500 stands for zero in the data rows.
Every row has a hidden score. In each pair, how much higher is the second row's than the first's? 10 means about the same, 20 much higher and 0 much lower. The score is a weighted sum of the row's numbers plus the product of two more (or one squared), each taken from its middle value.
[405. 480. 570. 430. 403. 624. 642. 518. 501. 551. 409. 362. 460. 382.
 470.]
[592. 418. 656. 429. 342. 595. 582. 523. 550. 588. 381. 318. 412. 302.
 559.] -> 12
[538. 394. 615. 334. 461. 424. 316. 736. 773. 537. 612. 545. 424. 405.
 538.]
[526. 373. 536. 543. 511. 587. 376. 628. 549. 506. 532. 503. 465. 404.
 383.] -> 10
[454. 437. 615. 352. 598. 681. 531. 287. 480. 191. 356. 496. 281. 690.
 198.]
[384. 581. 370. 642. 685. 547. 430. 474. 533. 456. 604. 579. 637. 685.
 372.] -> 15
[847. 459. 735. 202. 40. 351. 531. 257. 409. 502. 253. 469. 389. 263.
 606.]
[587. 559. 635. 369. 258. 503. 601. 542. 676. 653. 423. 345. 431. 268.
 555.] -> 6
[546. 442. 488. 596. 619. 513. 369. 699. 637. 521. 658. 525. 653. 524.
 479.]
[607. 516. 621. 242. 218. 498. 548. 433. 437. 521. 300. 391. 296. 312.
 459.] -> 12
[495. 356. 542. 421. 399. 566. 465. 622. 650. 650. 432. 373. 508. 305.
 453.]
[404. 417. 489. 570. 599. 557. 454. 631. 594. 563. 614. 469. 566. 487.
 442.] -> 8
[545. 401. 598. 478. 458. 532. 224. 742. 682. 457. 629. 646. 439. 474.
 531.]
[374. 558. 331. 558. 764. 502. 520. 463. 362. 362. 615. 586. 575. 642.
 399.] -> 9
[561. 590. 435. 597. 743. 251. 292. 500. 719. 492. 697. 781. 629. 658.
 740.]
[499. 441. 654. 455. 396. 600. 549. 648. 499. 568. 374. 356. 422. 463.
 333.] -> 9
[487. 477. 501. 468. 963. 481. 297. 647. 635. 449. 658. 674. 470. 581.
 532.]
[505. 439. 590. 442. 529. 518. 476. 663. 523. 514. 482. 462. 379. 375.
 676.] -> 13
[352. 431. 484. 549. 639. 564. 516. 487. 521. 392. 544. 565. 522. 582.
 365.]
[509. 428. 585. 405. 447. 596. 504. 568. 416. 566. 459. 421. 379. 390.
 416.] -> 10
[524. 776. 222. 606. 455. 68. 436. 138. 379. 307. 683. 766. 683. 675.
 821.]
[509. 382. 516. 483. 567. 583. 593. 695. 606. 652. 552. 457. 503. 486.
 498.] -> 9
[989. 499. 816. 269. 136. 388. 597. 270. 482. 611. 220. 396. 462. 283.
 734.]
[406. 496. 474. 685. 691. 643. 660. 576. 476. 623. 466. 345. 568. 542.
 317.] -> 10
[496. 312. 549. 473. 618. 492. 331. 695. 561. 556. 609. 618. 507. 486.
 528.]
[469. 539. 457. 545. 482. 638. 710. 519. 458. 536. 371. 294. 567. 412.
 371.] -> 8
[382. 353. 606. 377. 549. 603. 504. 539. 466. 338. 469. 514. 357. 559.
 372.]
[374. 502. 481. 589. 560. 691. 569. 569. 522. 630. 442. 388. 516. 518.
 383.] -> 14
[477. 312. 588. 476. 611. 541. 354. 683. 587. 476. 659. 639. 411. 478.
 452.]
[593. 568. 518. 447. 662. 312. 331. 491. 702. 517. 652. 684. 529. 648.
 626.] -> 10
[462. 432. 501. 533. 572. 546. 419. 693. 641. 587. 610. 536. 608. 439.
 509.]
[425. 535. 349. 705. 588. 451. 404. 431. 454. 365. 689. 631. 758. 545.
 489.] -> 11
[673. 999. 375. 582. 571. 27. 298. 348. 653. 465. 627. 755. 655. 693.
 773.]
[396. 497. 376. 557. 746. 416. 454. 459. 278. 400. 657. 621. 657. 616.
 428.] -> 8
[353. 371. 392. 596. 657. 537. 479. 365. 295. 297. 584. 587. 616. 691.
 302.]
[475. 451. 395. 498. 413. 579. 531. 623. 562. 574. 494. 378. 619. 456.
 587.] -> 9
[467. 553. 464. 700. 666. 459. 414. 635. 645. 615. 689. 681. 705. 539.
 533.]
[439. 513. 364. 688. 753. 445. 521. 504. 510. 354. 669. 600. 623. 653.
 474.] -> 6
[517. 324. 588. 406. 450. 558. 333. 596. 590. 587. 512. 436. 500. 479.
 430.]
[400. 490. 462. 683. 659. 641. 492. 626. 545. 427. 608. 519. 647. 567.
 473.] -> 9
[512. 395. 585. 402. 427. 644. 503. 550. 497. 565. 411. 410. 459. 324.
 603.]
[525. 498. 591. 447. 616. 368. 356. 288. 255. 34. 660. 782. 508. 712.
 394.] -> 18
[479. 504. 329. 690. 729. 513. 494. 747. 496. 392. 603. 593. 598. 507.
 428.]
[429. 480. 409. 647. 699. 558. 631. 604. 523. 419. 620. 518. 632. 526.
 436.] -> 8
[465. 500. 640. 477. 363. 646. 691. 497. 487. 530. 425. 334. 374. 626.
 435.]
[363. 520. 415. 693. 658. 292. 544. 448. 479. 289. 553. 557. 631. 578.
 504.] -> 15
[386. 484. 504. 477. 475. 706. 695. 414. 454. 372. 302. 376. 353. 558.
 351.]
[414. 331. 477. 545. 683. 656. 497. 547. 577. 595. 626. 467. 507. 452.
 372.] -> 12
[628. 571. 507. 402. 274. 577. 711. 355. 430. 395. 151. 350. 369. 430.
 547.]
[514. 634. 192. 739. 646. 255. 494. 337. 421. 358. 644. 693. 710. 728.
 587.] -> 9
[509. 443. 567. 531. 485. 566. 582. 690. 579. 700. 514. 369. 438. 333.
 472.]
[589. 541. 502. 437. 592. 323. 209. 602. 729. 444. 661. 774. 464. 631.
 623.] -> 12
[655. 667. 500. 469. 240. 454. 763. 361. 493. 696. 272. 299. 487. 291.
 604.]
[577. 432. 506. 294. 391. 620. 539. 356. 396. 386. 330. 375. 217. 376.
 374.] -> 13
[422. 368. 505. 563. 620. 477. 533. 664. 574. 753. 554. 481. 558. 427.
 582.]
[319. 525. 396. 619. 678. 461. 479. 286. 450. 212. 672. 640. 671. 704.
 587.] -> 8
[488. 517. 410. 604. 630. 404. 366. 683. 728. 530. 672. 658. 694. 689.
 547.]
[658. 566. 531. 364. 344. 492. 749. 339. 363. 406. 166. 309. 282. 496.
 440.] -> 11
[604. 410. 413. 465. 373. 513. 541. 560. 590. 714. 352. 300. 665. 268.
 562.]
[420. 344. 398. 548. 624. 697. 480. 609. 429. 448. 548. 553. 412. 526.
 410.] -> 8
[390. 451. 540. 532. 629. 658. 535. 460. 353. 421. 374. 429. 424. 513.
 301.]
[506. 361. 588. 472. 553. 577. 333. 706. 657. 519. 576. 561. 452. 534.
 499.] -> 10
[539. 573. 456. 614. 622. 426. 390. 597. 689. 477. 626. 637. 710. 753.
 602.]
[564. 944. 33. 783. 412. 67. 492. 129. 549. 574. 631. 730. 652. 679.
 830.] -> 11
[526. 383. 554. 453. 511. 527. 277. 680. 564. 592. 582. 546. 521. 394.
 526.]
[579. 678. 451. 555. 557. 219. 233. 441. 711. 438. 699. 784. 537. 710.
 703.] -> 9
[609. 346. 687. 289. 356. 592. 361. 544. 444. 522. 370. 451. 225. 374.
 484.]
[402. 475. 489. 0. 557. 637. 614. 618. 576. 482. 514. 422. 492. 471.
 380.] -> 9
[594. 652. 438. 512. 382. 616. 807. 405. 451. 701. 164. 278. 672. 379.
 342.]
[502. 415. 578. 383. 575. 546. 247. 621. 561. 441. 709. 652. 373. 501.
 487.] -> 2
[573. 213. 779. 249. 260. 559. 346. 574. 513. 520. 476. 510. 231. 376.
 477.]
[732. 522. 713. 255. 133. 433. 563. 375. 517. 588. 276. 370. 476. 381.
 619.] -> 8
[527. 941. 87. 764. 401. 78. 529. 236. 563. 531. 664. 758. 610. 629.
 837.]
[589. 601. 602. 543. 305. 555. 781. 334. 418. 612. 223. 303. 475. 406.
 480.] -> 12
[579. 550. 551. 385. 287. 561. 677. 338. 380. 430. 173. 314. 342. 657.
 433.]
[444. 457. 549. 611. 641. 479. 413. 866. 640. 471. 649. 530. 590. 488.
 523.] -> 12
[678. 562. 458. 399. 309. 515. 566. 482. 513. 599. 339. 375. 494. 323.
 618.]
[377. 480. 493. 566. 631. 626. 427. 559. 657. 518. 603. 571. 352. 634.
 480.] -> 12
[375. 427. 508. 609. 602. 567. 709. 533. 407. 428. 471. 405. 529. 523.
 387.]
[484. 776. 248. 748. 570. 271. 520. 281. 547. 418. 656. 727. 809. 647.
 710.] -> 10
[581. 486. 638. 419. 290. 416. 581. 459. 553. 848. 324. 319. 511. 232.
 598.]
[599. 519. 597. 403. 452. 576. 759. 676. 404. 609. 448. 395. 513. 351.
 460.] -> 12
[625. 476. 501. 438. 335. 584. 803. 335. 389. 453. 189. 243. 290. 478.
 317.]
[521. 451. 695. 468. 395. 613. 560. 596. 499. 690. 394. 354. 544. 328.
 543.] -> 10
[488. 513. 620. 437. 237. 516. 682. 510. 526. 691. 370. 357. 461. 339.
 493.]
[522. 668. 94. 789. 697. 201. 464. 324. 504. 447. 714. 645. 928. 678.
 486.] -> 16
[509. 412. 614. 379. 442. 697. 503. 459. 416. 287. 320. 393. 187. 456.
 303.]
[470. 470. 607. 451. 333. 517. 509. 596. 540. 789. 533. 402. 486. 296.
 483.] -> 6
[465. 389. 549. 432. 472. 577. 456. 577. 506. 505. 459. 453. 290. 297.
 450.]
[543. 459. 562. 499. 431. 554. 563. 680. 564. 718. 452. 356. 740. 252.
 475.] -> 7
[330. 520. 446. 679. 540. 641. 838. 522. 283. 553. 434. 340. 604. 484.
 297.]
[472. 464. 631. 460. 479. 687. 610. 411. 306. 281. 334. 358. 213. 704.
 320.] -> 12
[593. 891. 46. 755. 339. 32. 455. 77. 408. 322. 585. 741. 564. 733.
 830.]
[599. 374. 570. 418. 415. 479. 456. 635. 650. 627. 506. 432. 465. 316.
 499.] -> 12
[426. 430. 448. 461. 672. 502. 362. 340. 338. 223. 678. 716. 517. 863.
 514.]
[568. 542. 346. 684. 654. 312. 415. 532. 603. 370. 726. 726. 703. 637.
 521.] -> 11
[556. 545. 523. 341. 471. 612. 652. 464. 375. 520. 327. 364. 362. 578.
 319.]
[483. 449. 488. 481. 627. 531. 397. 600. 686. 554. 597. 606. 597. 603.
 430.] -> 15
[419. 482. 395. 706. 670. 363. 607. 465. 460. 363. 673. 618. 734. 628.
 425.]
[447. 324. 588. 468. 480. 554. 445. 583. 312. 545. 458. 440. 374. 414.
 471.] -> 15
[381. 498. 344. 612. 652. 487. 519. 494. 462. 374. 669. 642. 628. 618.
 492.]
[284. 430. 491. 479. 637. 646. 449. 564. 527. 450. 575. 477. 272. 552.
 448.] -> 12
[372. 418. 460. 613. 609. 577. 513. 590. 547. 616. 510. 371. 648. 383.
 456.]
[398. 440. 566. 548. 455. 553. 611. 663. 498. 685. 445. 344. 559. 380.
 517.] -> 8
[304. 421. 524. 408. 556. 625. 523. 405. 370. 311. 422. 535. 234. 449.
 395.]
[671. 543. 590. 358. 250. 521. 551. 429. 537. 694. 293. 328. 513. 305.
 547.] -> 6
[557. 830. 82. 729. 359. 159. 385. 170. 488. 528. 645. 749. 627. 707.
 812.]
[445. 494. 490. 625. 594. 610. 649. 554. 457. 643. 413. 366. 496. 497.
 429.] -> 6
[585. 594. 488. 436. 622. 424. 367. 639. 667. 409. 594. 631. 488. 631.
 583.]
[474. 464. 536. 686. 590. 611. 431. 677. 602. 549. 549. 471. 575. 620.
 550.] -> 12
[380. 551. 386. 656. 661. 477. 459. 367. 432. 348. 626. 623. 755. 625.
 505.]
[590. 560. 566. 368. 280. 519. 654. 392. 526. 669. 244. 319. 533. 349.
 529.] -> 10
[596. 906. 33. 729. 428. 24. 473. 84. 527. 450. 593. 712. 621. 620.
 881.]
[808. 449. 657. 312. 90. 394. 603. 323. 431. 696. 232. 352. 425. 362.
 637.] -> 11
[419. 295. 555. 403. 527. 662. 423. 585. 434. 464. 430. 526. 282. 452.
 338.]
[576. 383. 514. 558. 581. 589. 444. 682. 555. 614. 535. 440. 521. 474.
 488.] -> 10
[448. 407. 501. 708. 650. 605. 454. 698. 526. 546. 623. 519. 553. 449.
 497.]
[487. 763. 200. 792. 611. 153. 566. 323. 483. 475. 693. 708. 827. 647.
 667.] -> 7
[458. 406. 579. 475. 553. 610. 500. 628. 574. 637. 502. 428. 406. 376.
 451.]
[442. 637. 364. 606. 692. 481. 452. 461. 481. 338. 668. 697. 700. 631.
 469.] -> 8
[424. 436. 389. 505. 825. 450. 418. 592. 598. 372. 692. 671. 622. 641.
 438.]
[633. 423. 734. 307. 299. 536. 417. 561. 455. 545. 401. 400. 383. 283.
 499.] -> 14
[514. 517. 542. 612. 489. 622. 801. 258. 459. 568. 307. 285. 422. 453.
 371.]
[418. 462. 362. 674. 687. 400. 511. 442. 516. 368. 680. 653. 667. 551.
 478.] -> 7
[507. 722. 307. 642. 621. 237. 385. 349. 527. 410. 694. 762. 635. 587.
 715.]
[490. 465. 537. 545. 531. 540. 579. 627. 520. 592. 530. 469. 566. 293.
 519.] -> 10
[473. 519. 432. 454. 584. 316. 305. 309. 408. 332. 672. 733. 462. 779.
 561.]
[446. 533. 452. 400. 553. 244. 350. 121. 317. 221. 721. 854. 492. 719.
 561.] -> 11
[600. 869. 111. 733. 451. 47. 417. 178. 474. 449. 582. 706. 577. 635.
 713.]
[645. 431. 614. 394. 332. 510. 678. 580. 523. 724. 363. 285. 493. 327.
 533.] -> 10
[622. 476. 697. 236. 174. 571. 494. 274. 459. 447. 336. 357. 236. 386.
 474.]
[545. 427. 570. 392. 396. 555. 526. 999. 553. 602. 323. 351. 460. 310.
 442.] -> 16
[484. 543. 550. 514. 482. 645. 696. 528. 496. 564. 359. 394. 314. 569.
 274.]
[453. 568. 394. 604. 711. 396. 268. 573. 618. 491. 718. 701. 634. 506.
 618.] -> 9
[369. 448. 564. 388. 623. 668. 580. 402. 418. 388. 424. 412. 315. 506.
 336.]
[467. 486. 561. 472. 339. 741. 615. 471. 459. 464. 259. 314. 351. 492.
 364.] -> 12
[397. 401. 527. 390. 495. 589. 501. 591. 561. 618. 432. 385. 479. 286.
 500.]
[469. 403. 607. 444. 438. 657. 508. 563. 433. 337. 383. 395. 350. 441.
 331.] -> 11
[599. 388. 594. 285. 477. 488. 247. 590. 503. 362. 610. 658. 371. 537.
 473.]
[435. 320. 628. 323. 493. 579. 531. 483. 412. 386. 418. 469. 265. 395.
 256.] -> 10
[493. 343. 630. 327. 397. 623. 504. 566. 479. 432. 365. 426. 316. 479.
 492.]
[369. 484. 521. 506. 657. 569. 518. 504. 369. 269. 549. 583. 483. 599.
 375.] -> 10
[468. 530. 508. 473. 629. 536. 299. 651. 546. 462. 620. 611. 503. 494.
 552.]
[498. 439. 400. 596. 651. 524. 342. 726. 612. 588. 591. 485. 592. 451.
 464.] -> 10
[654. 610. 603. 406. 250. 522. 580. 382. 313. 484. 331. 342. 453. 298.
 513.]
[288. 464. 471. 576. 680. 504. 481. 591. 441. 283. 673. 598. 576. 770.
 577.] -> 9
[522. 481. 603. 453. 382. 488. 547. 551. 537. 625. 405. 330. 451. 284.
 612.]
[487. 391. 558. 553. 397. 602. 602. 430. 398. 562. 356. 307. 439. 386.
 409.] -> 9
[411. 531. 492. 619. 659. 467. 444. 495. 497. 482. 686. 566. 619. 649.
 506.]
[338. 419. 563. 482. 664. 634. 477. 485. 368. 375. 488. 516. 392. 691.
 325.] -> 12
[516. 548. 544. 431. 365. 647. 752. 437. 426. 664. 290. 279. 422. 464.
 516.]
[480. 517. 532. 620. 441. 641. 621. 512. 433. 508. 397. 332. 372. 430.
 331.] -> 12
[558. 594. 450. 541. 431. 609. 734. 429. 447. 571. 341. 253. 513. 381.
 388.]
[617. 849. 38. 773. 530. 0. 582. 213. 614. 489. 662. 731. 741. 655.
 708.] -> 10
[531. 402. 674. 466. 509. 577. 291. 681. 679. 446. 597. 543. 499. 435.
 522.]
[411. 312. 675. 368. 490. 630. 499. 493. 478. 355. 404. 456. 10. 498.
 402.] -> 17
[513. 516. 557. 505. 272. 553. 433. 605. 432. 999. 324. 338. 473. 355.
 552.]
[329. 593. 380. 682. 669. 342. 497. 381. 441. 304. 675. 683. 650. 693.
 581.] -> 1
[304. 379. 532. 474. 670. 598. 529. 552. 366. 270. 519. 502. 342. 599.
 300.]
[783. 541. 745. 217. 134. 353. 479. 253. 434. 668. 282. 475. 364. 337.
 658.] -> 7
[737. 502. 645. 422. 347. 450. 643. 470. 491. 631. 360. 376. 447. 407.
 644.]
[522. 777. 137. 683. 476. 89. 424. 27. 465. 483. 592. 759. 677. 712.
 741.] -> 11
[455. 441. 640. 513. 410. 592. 655. 512. 439. 642. 277. 335. 372. 418.
 428.]
[499. 336. 445. 455. 567. 470. 397. 646. 565. 433. 532. 597. 510. 543.
 514.] -> 10
[503. 568. 177. 615. 685. 330. 537. 246. 280. 255. 613. 684. 733. 707.
 585.]
[398. 473. 432. 589. 635. 506. 303. 600. 714. 414. 662. 681. 610. 568.
 475.] -> 15
[639. 690. 467. 538. 351. 614. 814. 405. 464. 587. 211. 244. 506. 480.
 458.]
[569. 293. 708. 343. 311. 581. 403. 599. 756. 555. 363. 396. 188. 428.
 514.] -> 12
[436. 432. 498. 516. 545. 633. 567. 642. 561. 641. 508. 395. 573. 362.
 467.]
[465. 684. 77. 833. 637. 224. 575. 346. 470. 451. 681. 801. 900. 623.
 590.] -> 16
[419. 383. 514. 552. 542. 555. 290. 694. 554. 545. 709. 588. 591. 466.
 509.]
[492. 462. 505. 455. 666. 468. 334. 601. 649. 458. 601. 626. 459. 538.
 560.] -> 12
[488. 379. 498. 575. 583. 602. 575. 659. 695. 552. 508. 481. 529. 425.
 401.]
[557. 484. 605. 226. 299. 575. 554. 499. 517. 681. 377. 347. 483. 311.
 537.] -> 5
[530. 426. 665. 437. 353. 505. 656. 608. 538. 645. 418. 383. 587. 292.
 535.]
[600. 999. 133. 834. 407. 74. 429. 231. 506. 521. 626. 772. 663. 766.
 847.] -> 11
[408. 628. 291. 536. 552. 236. 460. 382. 418. 408. 732. 729. 608. 719.
 549.]
[648. 491. 623. 453. 296. 521. 604. 560. 514. 683. 357. 279. 481. 309.
 546.] -> 12
[514. 540. 383. 730. 628. 399. 451. 494. 692. 460. 710. 669. 729. 598.
 572.]
[413. 400. 467. 536. 626. 586. 439. 787. 563. 507. 630. 552. 587. 499.
 411.] -> 6
[517. 468. 539. 305. 351. 619. 656. 420. 430. 566. 303. 362. 269. 462.
 361.]
[777. 475. 636. 223. 193. 537. 514. 299. 454. 488. 182. 408. 260. 415.
 509.] -> 12
[420. 456. 496. 512. 549. 560. 502. 797. 624. 575. 580. 458. 646. 412.
 452.]
[535. 372. 575. 381. 498. 492. 322. 692. 707. 439. 649. 655. 392. 534.
 583.] -> 12
[447. 611. 362. 560. 709. 387. 388. 573. 641. 365. 704. 673. 546. 630.
 474.]
[508. 391. 629. 341. 410. 578. 512. 509. 462. 500. 368. 478. 415. 427.
 198.] -> 12
[452. 534. 638. 293. 373. 639. 794. 372. 329. 421. 296. 308. 136. 528.
 326.]
[581. 715. 407. 502. 549. 293. 287. 479. 631. 455. 669. 801. 710. 703.
 762.] -> 5
[417. 437. 569. 448. 668. 424. 368. 354. 358. 224. 627. 717. 481. 734.
 466.]
[410. 503. 606. 407. 560. 429. 274. 393. 358. 200. 636. 639. 482. 555.
 492.] -> 16
[663. 569. 586. 360. 372. 563. 607. 450. 435. 580. 264. 347. 320. 361.
 518.]
[343. 375. 412. 636. 715. 595. 562. 463. 568. 339. 582. 461. 569. 589.
 381.] -> 9
[606. 625. 492. 501. 381. 604. 863. 374. 457. 593. 252. 199. 506. 389.
 467.]
[406. 363. 514. 570. 623. 511. 568. 465. 341. 209. 623. 586. 437. 641.
 370.] -> 13
[439. 501. 480. 572. 597. 643. 716. 498. 420. 559. 391. 348. 484. 510.
 399.]
[503. 683. 565. 444. 362. 584. 533. 501. 554. 658. 360. 405. 462. 422.
 491.] -> 10
[647. 532. 577. 487. 291. 492. 569. 510. 537. 662. 372. 356. 470. 323.
 567.]
[615. 317. 586. 342. 607. 544. 305. 754. 642. 564. 620. 567. 467. 443.
 537.] -> 12
[490. 498. 503. 450. 620. 448. 334. 367. 371. 145. 696. 756. 462. 742.
 516.]
[617. 555. 631. 387. 321. 514. 562. 488. 513. 714. 336. 379. 462. 296.
 479.] -> 7
[359. 512. 477. 530. 677. 628. 656. 534. 481. 546. 454. 414. 617. 562.
 405.]
[530. 799. 87. 587. 410. 137. 420. 99. 278. 366. 658. 769. 640. 714.
 734.] -> 8
[522. 437. 424. 627. 640. 491. 491. 710. 578. 479. 670. 499. 607. 491.
 429.]
[537. 475. 526. 504. 405. 610. 722. 533. 483. 634. 340. 298. 451. 438.
 406.] -> 11
[484. 510. 663. 407. 485. 558. 462. 562. 573. 639. 477. 389. 398. 431.
 381.]
[494. 409. 523. 510. 388. 392. 540. 589. 608. 712. 416. 366. 572. 316.
 503.] -> 12
[573. 549. 581. 381. 323. 536. 591. 509. 494. 706. 335. 358. 483. 362.
 582.]
[376. 522. 589. 548. 618. 665. 685. 480. 449. 503. 434. 363. 588. 565.
 368.] -> 10
[715. 858. 568. 542. 334. 556. 629. 451. 617. 719. 254. 278. 568. 316.
 566.]
[432. 445. 530. 536. 543. 612. 564. 657. 596. 632. 478. 412. 516. 369.
 557.] -> 10
[552. 738. 216. 667. 448. 108. 384. 200. 358. 527. 672. 802. 627. 730.
 767.]
[328. 366. 493. 478. 618. 700. 517. 586. 280. 284. 584. 551. 437. 583.
 363.] -> 12
[382. 485. 409. 665. 679. 453. 436. 674. 630. 488. 722. 546. 792. 510.
 500.]
[465. 444. 506. 507. 551. 618. 503. 681. 576. 595. 512. 420. 567. 426.
 443.] -> 11
[443. 513. 566. 534. 522. 611. 541. 642. 590. 746. 537. 366. 586. 370.
 516.]
[621. 895. 38. 646. 337. 53. 464. 65. 407. 226. 588. 723. 631. 751.
 860.] -> 9
[495. 296. 595. 422. 575. 568. 123. 711. 766. 531. 610. 503. 456. 474.
 559.]
[506. 489. 611. 350. 412. 580. 518. 526. 508. 555. 313. 351. 304. 402.
 321.] -> 9
[410. 462. 546. 423. 709. 576. 556. 435. 357. 334. 480. 501. 408. 523.
 318.]
[449. 380. 518. 423. 575. 555. 347. 646. 559. 515. 588. 538. 361. 415.
 355.] -> 5
[372. 433. 568. 457. 520. 633. 505. 425. 369. 416. 353. 427. 330. 519.
 229.]
[402. 542. 387. 626. 684. 453. 390. 428. 328. 275. 623. 664. 625. 717.
 405.] -> 8
[495. 476. 541. 481. 485. 585. 454. 654. 518. 568. 447. 469. 388. 369.
 453.]
[525. 490. 573. 325. 582. 689. 632. 426. 223. 202. 336. 527. 337. 652.
 200.] -> 12
[522. 444. 597. 412. 358. 488. 517. 542. 467. 676. 363. 378. 406. 307.
 540.]
[501. 468. 471. 518. 548. 650. 493. 522. 448. 644. 466. 383. 504. 360.
 443.] -> 9
[448. 399. 568. 319. 577. 612. 441. 661. 496. 516. 557. 383. 505. 547.
 464.]
[686. 652. 607. 403. 226. 518. 591. 413. 561. 654. 247. 256. 529. 376.
 483.] -> 9
[527. 321. 751. 508. 428. 617. 440. 573. 494. 406. 383. 447. 242. 425.
 425.]
[522. 685. 190. 724. 654. 229. 524. 381. 366. 361. 703. 754. 721. 700.
 688.] -> 6
[510. 493. 519. 426. 348. 674. 730. 264. 392. 413. 233. 341. 268. 534.
 375.]
[713. 518. 641. 372. 312. 491. 568. 504. 716. 695. 384. 369. 586. 270.
 614.] -> 9
[390. 451. 498. 561. 611. 667. 690. 549. 533. 513. 465. 386. 595. 431.
 441.]
[385. 414. 535. 638. 612. 545. 448. 537. 492. 433. 479. 538. 890. 518.
 393.] -> 16
[328. 737. 455. 630. 566. 549. 666. 469. 546. 521. 492. 454. 580. 541.
 361.]
[410. 389. 462. 582. 665. 485. 420. 693. 655. 647. 635. 488. 663. 478.
 533.] -> 12
[510. 397. 591. 341. 494. 475. 328. 746. 624. 626. 600. 535. 535. 374.
 456.]
[420. 438. 352. 758. 696. 659. 613. 577. 491. 526. 370. 402. 537. 538.
 443.] -> 17
[467. 485. 532. 660. 653. 533. 330. 697. 648. 509. 658. 619. 495. 527.
 551.]
[450. 379. 663. 371. 446. 763. 549. 541. 356. 369. 356. 469. 211. 524.
 395.] -> 11
[476. 316. 546. 448. 492. 590. 399. 686. 723. 464. 553. 538. 499. 429.
 511.]
[412. 510. 422. 672. 598. 615. 616. 562. 480. 610. 393. 306. 556. 437.
 437.] -> 11
[615. 638. 672. 497. 277. 567. 621. 508. 531. 646. 347. 380. 400. 330.
 557.]
[332. 340. 359. 619. 686. 471. 495. 499. 542. 385. 643. 628. 617. 697.
 507.] -> 13
[444. 491. 532. 509. 410. 566. 589. 589. 484. 698. 510. 337. 590. 380.
 492.]
[529. 506. 367. 586. 417. 615. 713. 440. 497. 607. 322. 307. 391. 391.
 435.] -> 15
[566. 431. 642. 395. 368. 394. 399. 515. 564. 513. 438. 413. 322. 345.
 635.]
[500. 327. 686. 356. 422. 566. 375. 545. 469. 339. 418. 521. 276. 356.
 462.] -> 9
[382. 373. 455. 559. 688. 516. 446. 545. 579. 362. 622. 569. 588. 741.
 392.]
[538. 481. 705. 349. 379. 606. 504. 536. 585. 501. 396. 461. 309. 517.
 404.] -> 8
[414. 527. 554. 436. 594. 363. 324. 358. 385. 213. 643. 743. 384. 798.
 631.]
[548. 492. 400. 528. 459. 586. 603. 652. 508. 741. 428. 336. 675. 278.
 520.] -> 3
